j965: [191 127 150 122 107 131  79 126 115 127 124 111 160  96 148 150  87  96
 153  99 135  95 212 155 110 147 117 103  85 171 168 144 158 138 114 142
  68 141 152  95  97 124 109 133 124  89 141 140 124 198 145 107  77 149
 146 157 106 121]
j468: [115 103 107 171  96 106  99 155 114 157 135 160 124  95 124 122 138 110
 121  96 212 140 144  85 110 124 142 149  97 168 127 109 153 145  68 107
  87 158  77 152 141 198 150  89  79 190 117 157 106 107 168 147 108 136
 127  94 134 125]
j384: [106 157 146  96 138  85 127  87  79 121 110 160 152 109 168 107 171  96
 127 124 145 133 122 114  77 149 124  99 124 147 144 141 126 110 117 158
  89 135  68 141  95 131 148 191 150 153 103 107 212 124 115 140  95 150
  97 198 142 155]
order: [121 106 157 146 149  77 107 145 198 124 140 141  89 124 133 109 124  97
  95 152 141  68 142 114 138 158 144 168 171  85 103 117 147 110 155 212
  95 135  99 153  96  87 150 148  96 160 111 124 127 115 126  79 131 107
 122 150 127 191]  j965
order: [124 147 144 141 126 110 117 158  89 135  68 141  95 131 148 191 150 153
 103 107 212 124 115 140  95 150  97 198 142 155 106 157 146  96 138  85
 127  87  79 121 110 160 152 109 168 107 171  96 127 124 145 133 122 114
  77 149 124  99]  j384

j262: [107 107  85  82 143 103 141]
j427: [158 133  43 172  88 145 140]
j755: [158 133  43 172  88 122 140]
j109: [ 85  82 103 142 107 107 141]
j384: [141 107 143  85 107  83 103]
order: [107 143  85 107  83 103 141]  j384
order: [ 82  85 103 107 107 141 143]  j262
order: [103  83 107  85 143 107 141]  j384
order: [ 82  85 103 107 107 141 142]  j109
order: [ 43  88 133 140 145 158 172]  j427

j427: [144 137 110 147 118 119 124 103 128 155 144 118 121 131 166 161 124  85
 137 158 163 149 145 140 103 177 154 121 120 145 153 111 157 140 102 142
 124 192 122  88 111 109 156 155]
j300: [ 82 125 170  83  78 158 187 110  75  85 158  84 127 124 121 148  84 177
 104  97  85 146 165 133 150 133  44 149 123 111 105 102  88 102 104  89
 196 115  85 149 105  99 164 174]
j14: [102 118 131 103 124 118 155 137 124 137 144 155 121 166 111 158 120 156
 192 146 177 128 161 121 157 109 119 149 122 111 103  85 142 145 153 154
 124 144 110 140 163 140 145  88]
j222: [102  99 133  78 150 121 170 110 158 115 164 123  75 174 149 105 127 102
 165 159  85 148  82 133  85  89 146  84  83 177 105 125  84 187  85 111
  88 104 196 104 124  44  97 149]
order: [ 85  88 102 103 103 109 110 111 111 118 118 119 120 121 121 122 124 124
 124 128 131 137 137 140 140 142 144 144 145 145 147 149 153 154 155 155
 156 157 158 161 163 166 177 192]  j427
order: [145 153 154 124 144 110 140 163 140 145  88 102 118 131 103 124 118 155
 137 124 137 144 155 121 166 111 158 120 156 192 146 177 128 161 121 157
 109 119 149 122 111 103  85 142]  j14
order: [164 102 125  85 165  78  88 110 133 187 149 150  44 148 170 159  85  83
  97 115  82 133 149 121 105  75 124  84 105 111 127  84 196  99 102 104
 158  89  85 104 174 177 146 123]  j222
order: [ 85  88 102 103 103 109 110 111 111 118 118 119 120 121 121 122 124 124
 124 128 131 137 137 140 140 142 144 144 145 145 146 149 153 154 155 155
 156 157 158 161 163 166 177 192]  j14
order: [196 158  78 105 121  84  88 102  85 177 170  82 110  44  99  84 104 102
 115  97 133 148  85  85 187 149 111 174  89 105 149 124  83 133 164 104
 165 127  75 150 125 158 123 146]  j300
order: [153 154 124 144 110 140 163 140 145  88 102 118 131 103 124 118 155 137
 124 137 144 155 121 166 111 158 120 156 192 146 177 128 161 121 157 109
 119 149 122 111 103  85 142 145]  j14
order: [ 99 164 174  82 125 170  83  78 158 187 110  75  85 158  84 127 124 121
 148  84 177 104  97  85 146 165 133 150 133  44 149 123 111 105 102  88
 102 104  89 196 115  85 149 105]  j300

j427: [114 124 114 151 110 129 154 125 135  86 107 156 130 118 144 148 130 117
 130 107 140 112 157 125 109 129 127 129 124 165 114 127 125 118 137 146
 132 132 136 135 123 119 131 102 113 120 149]
j222: [116 150 129 137 125 126 135 125 148 128 147 113 154 127 124 112 149 141
 161 105 116 140 120 132 120 117 129 114 143 144 126 151 122 127 121 111
 123 115 127 116 116 124 132 102 114 126 111]
j109: [116 124 114 140 105 121 151 126 127 102 112 150 123 129 144 148 129 117
 132 111 135 122 161 125 114 120 125 126 116 154 116 137 127 116 143 147
 132 124 126 141 129 111 127 115 113 120 149]
j615: [136 131 142 161 143 147 141 127 132  99 102 162 133 121 121 125 126 138
 129 121 151 126 124 132 101 125 134 143 138 149 124 118 127 113 129 137
 109 142 141 132 125 125 127 110 125 128 111]
j755: [109 113 129 149 111 143 131 127 121 127 125 142 132 133 133 127 121 118
 143 126 136 132 151 142 138 101 102 147 128 137 125 125 125 161  99 124
 162 121 138 141 126 141 129 132 125 124 110]
j384: [120 116 120 115 102 116 151 124 144 126 140 135 137 116 113 121 132 116
 129 129 161 126 117 126 124 110 125 123 122 112 147 132 143 114 150 105
 127 127 148 149 127 114 125 141 129 154 111]
j300: [129 149 164 187 159 169 156 124 136  82  73 197 133 118 110 120 122 140
 130 121 183 135 116 139  80 118 143 143 140 162 123 120 132 127 130 149
  86 150 151 145 138 114 118 115 128 136 119]
order: [149 120 113 115 127 111 129 141 126 124 132 147 143 116 127 137 116 154
 116 126 125 120 114 125 161 122 135 111 132 117 129 148 144 129 123 150
 112 102 127 126 151 121 105 140 114 124 116]  j109
order: [137 149 115 124 116 147 124 132 140 127 123 102 116 125 121 154 150 120
 161 129 143 151 127 126 125 148 129 114 132 113 129 126 116 135 141 120
 144 111 126 114 122 127 112 117 111 116 105]  j109
order: [124 114 140 105 121 151 126 127 102 112 150 123 129 144 148 129 117 132
 111 135 122 161 125 114 120 125 126 116 154 116 137 127 116 143 147 132
 124 126 141 129 111 127 115 113 120 149 116]  j109
order: [124 126 141 129 111 127 115 113 120 149 116 124 114 140 105 121 151 126
 127 102 112 150 123 129 144 148 129 117 132 111 135 122 161 125 114 120
 125 126 116 154 116 137 127 116 143 147 132]  j109
order: [111 135 122 161 125 114 120 125 126 116 154 116 137 127 116 143 147 132
 124 126 141 129 111 127 115 113 120 149 116 124 114 140 105 121 151 126
 127 102 112 150 123 129 144 148 129 117 132]  j109
order: [121 162 132 129 147 133 102 101 121 125 109 143 141 136  99 149 113 126
 118 125 138 141 127 111 126 138 161 131 121 110 125 127 143 151 125 142
 124 128 125 134 127 142 129 137 124 132 132]  j615

j965: [108 114 128 124 138 100 147 107]
j468: [147 131 161 143 131 142 117 114]
j510: [134 121 186 128 101 114 110 170]
j222: [140 112 110 127 113 113 145 107]
j615: [131 100 175 172  89  59 117 108]
j300: [107 148 116 144 149 115 129 103]
j14: [131 111 111 139 139  96 142  87]
j384: [109 118 122 116 155 107 163 103]
j262: [131 143 147 114 132 142 117 161]
j109: [107 159  96 137 154 125 127 103]
order: [161 147 142 117 114 132 131 143]  j262
order: [145 107 140 112 110 127 113 113]  j222
order: [125 127 103 107 159  96 137 154]  j109
order: [142 117 161 131 143 147 114 132]  j262

j109: [119 122 134 165 108 122  89 122 114 112 164 124 107 149 149 146 117 126
 131 121 147 119 103 112 141 112 118 100]
j755: [138 133 119 132 174  94 126 144 163 150 143 169 150 122 102 124 139  82
 119 123 103 114 111 129 137 110 122 128]
j384: [ 89 146 119 131 103 117 122 142 114 112 165 112 147 108 134 112 149 126
 122 149 164 100 118 107 122 119 121 124]
j615: [163 120 164 111 107 134 127 121 127 141 123 122 110 107 133 148  90 109
 107 132 125 115  98 148 147 106 122 149]
order: [148 147 106 122 149 163 120 164 111 107 134 127 121 127 141 123 122 110
 107 133 148  90 109 107 132 125 115  98]  j615
order: [114 111 129 137 110 122 128 138 133 119 132 174  94 126 144 163 150 143
 169 150 122 102 124 139  82 119 123 103]  j755
order: [110 149 111 141 121 163 127 122 107 148 134 106 109  90 107  98 127 148
 122 125 147 123 164 133 132 115 120 107]  j615
order: [124 121 119 122 107 118 100 164 149 122 126 149 112 134 108 147 112 165
 112 114 142 122 117 103 131 119 146  89]  j384
order: [100 118 112 141 112 103 119 147 121 131 126 117 146 149 149 107 124 164
 112 114 122  89 122 108 165 134 122 119]  j109
order: [ 89 100 103 107 108 112 112 112 114 117 118 119 119 121 122 122 122 124
 126 131 134 142 146 147 149 149 164 165]  j384
order: [131 124 134 146 114 112 119  89 122 119 108 112 149 117 126 141 122 164
 103 147 118 165 100 121 149 122 112 107]  j109

j755: [137 107 204 151 110 159  99  81 146 133 131 135 149 191  85]
j427: [ 74 125  98 122 152 109 121 128 141 163  85 106 130 179 170]
j615: [138 117 151 170 137 110 109 151  81 187 183  61 157  90 151]
j468: [125 134  73 125 123 175 146 104 164 133  75 138  92  95 121]
j262: [120  89 119 117 102 162 117 154  85  97 165 152 124 130 122]
j384: [136 152 136 167 150 125 133  51 137 155 125 108 104 166 116]
j510: [144 161 119 112 129 121 153 196 121 107 119  56  61 121 167]
j222: [121 121  61 129 153 196 161 112 107 121 119 168  56 119 144]
j965: [143 118 154 142 128 163 129  91 107 122 149 152 121 161 116]
j14: [138 132  84 134 123 151 142 121  96  91 158 151  84 109 117]
j109: [130 122 106 128 152 179 121 170  73 141  85  98 125 109 163]
order: [144 121 121  61 129 153 196 161 112 107 121 119 168  56 119]  j222
order: [144 119  56 168 119 121 107 112 161 196 153 129  61 121 121]  j222
order: [152 106  85 170 121  74 141 163 179 122 125 130 128  98 109]  j427

j262: [139 146  87 131 158 146  64 116]
j615: [159  98 138 109 121 123 185 173]
j300: [139 146  87 131  94 146  64 116]
j965: [ 75 147 161 149 104 115 123  81]
j14: [ 76 113 150 150 155  79 108 117]
j755: [ 75 150 155 150 108 117 113  79]
j109: [ 85 130 175 149  94 108 163 104]
j222: [112 156 104 142 145 138  63  92]
j384: [ 85 130 175 149 148 108 163 104]
j468: [148 142  83 127 161 146  68 125]
j510: [ 85 130 175 141  94 108 163 104]
order: [108 163 104  85 130 175 141  94]  j510
order: [117 150  75 113 108  79 150 155]  j755

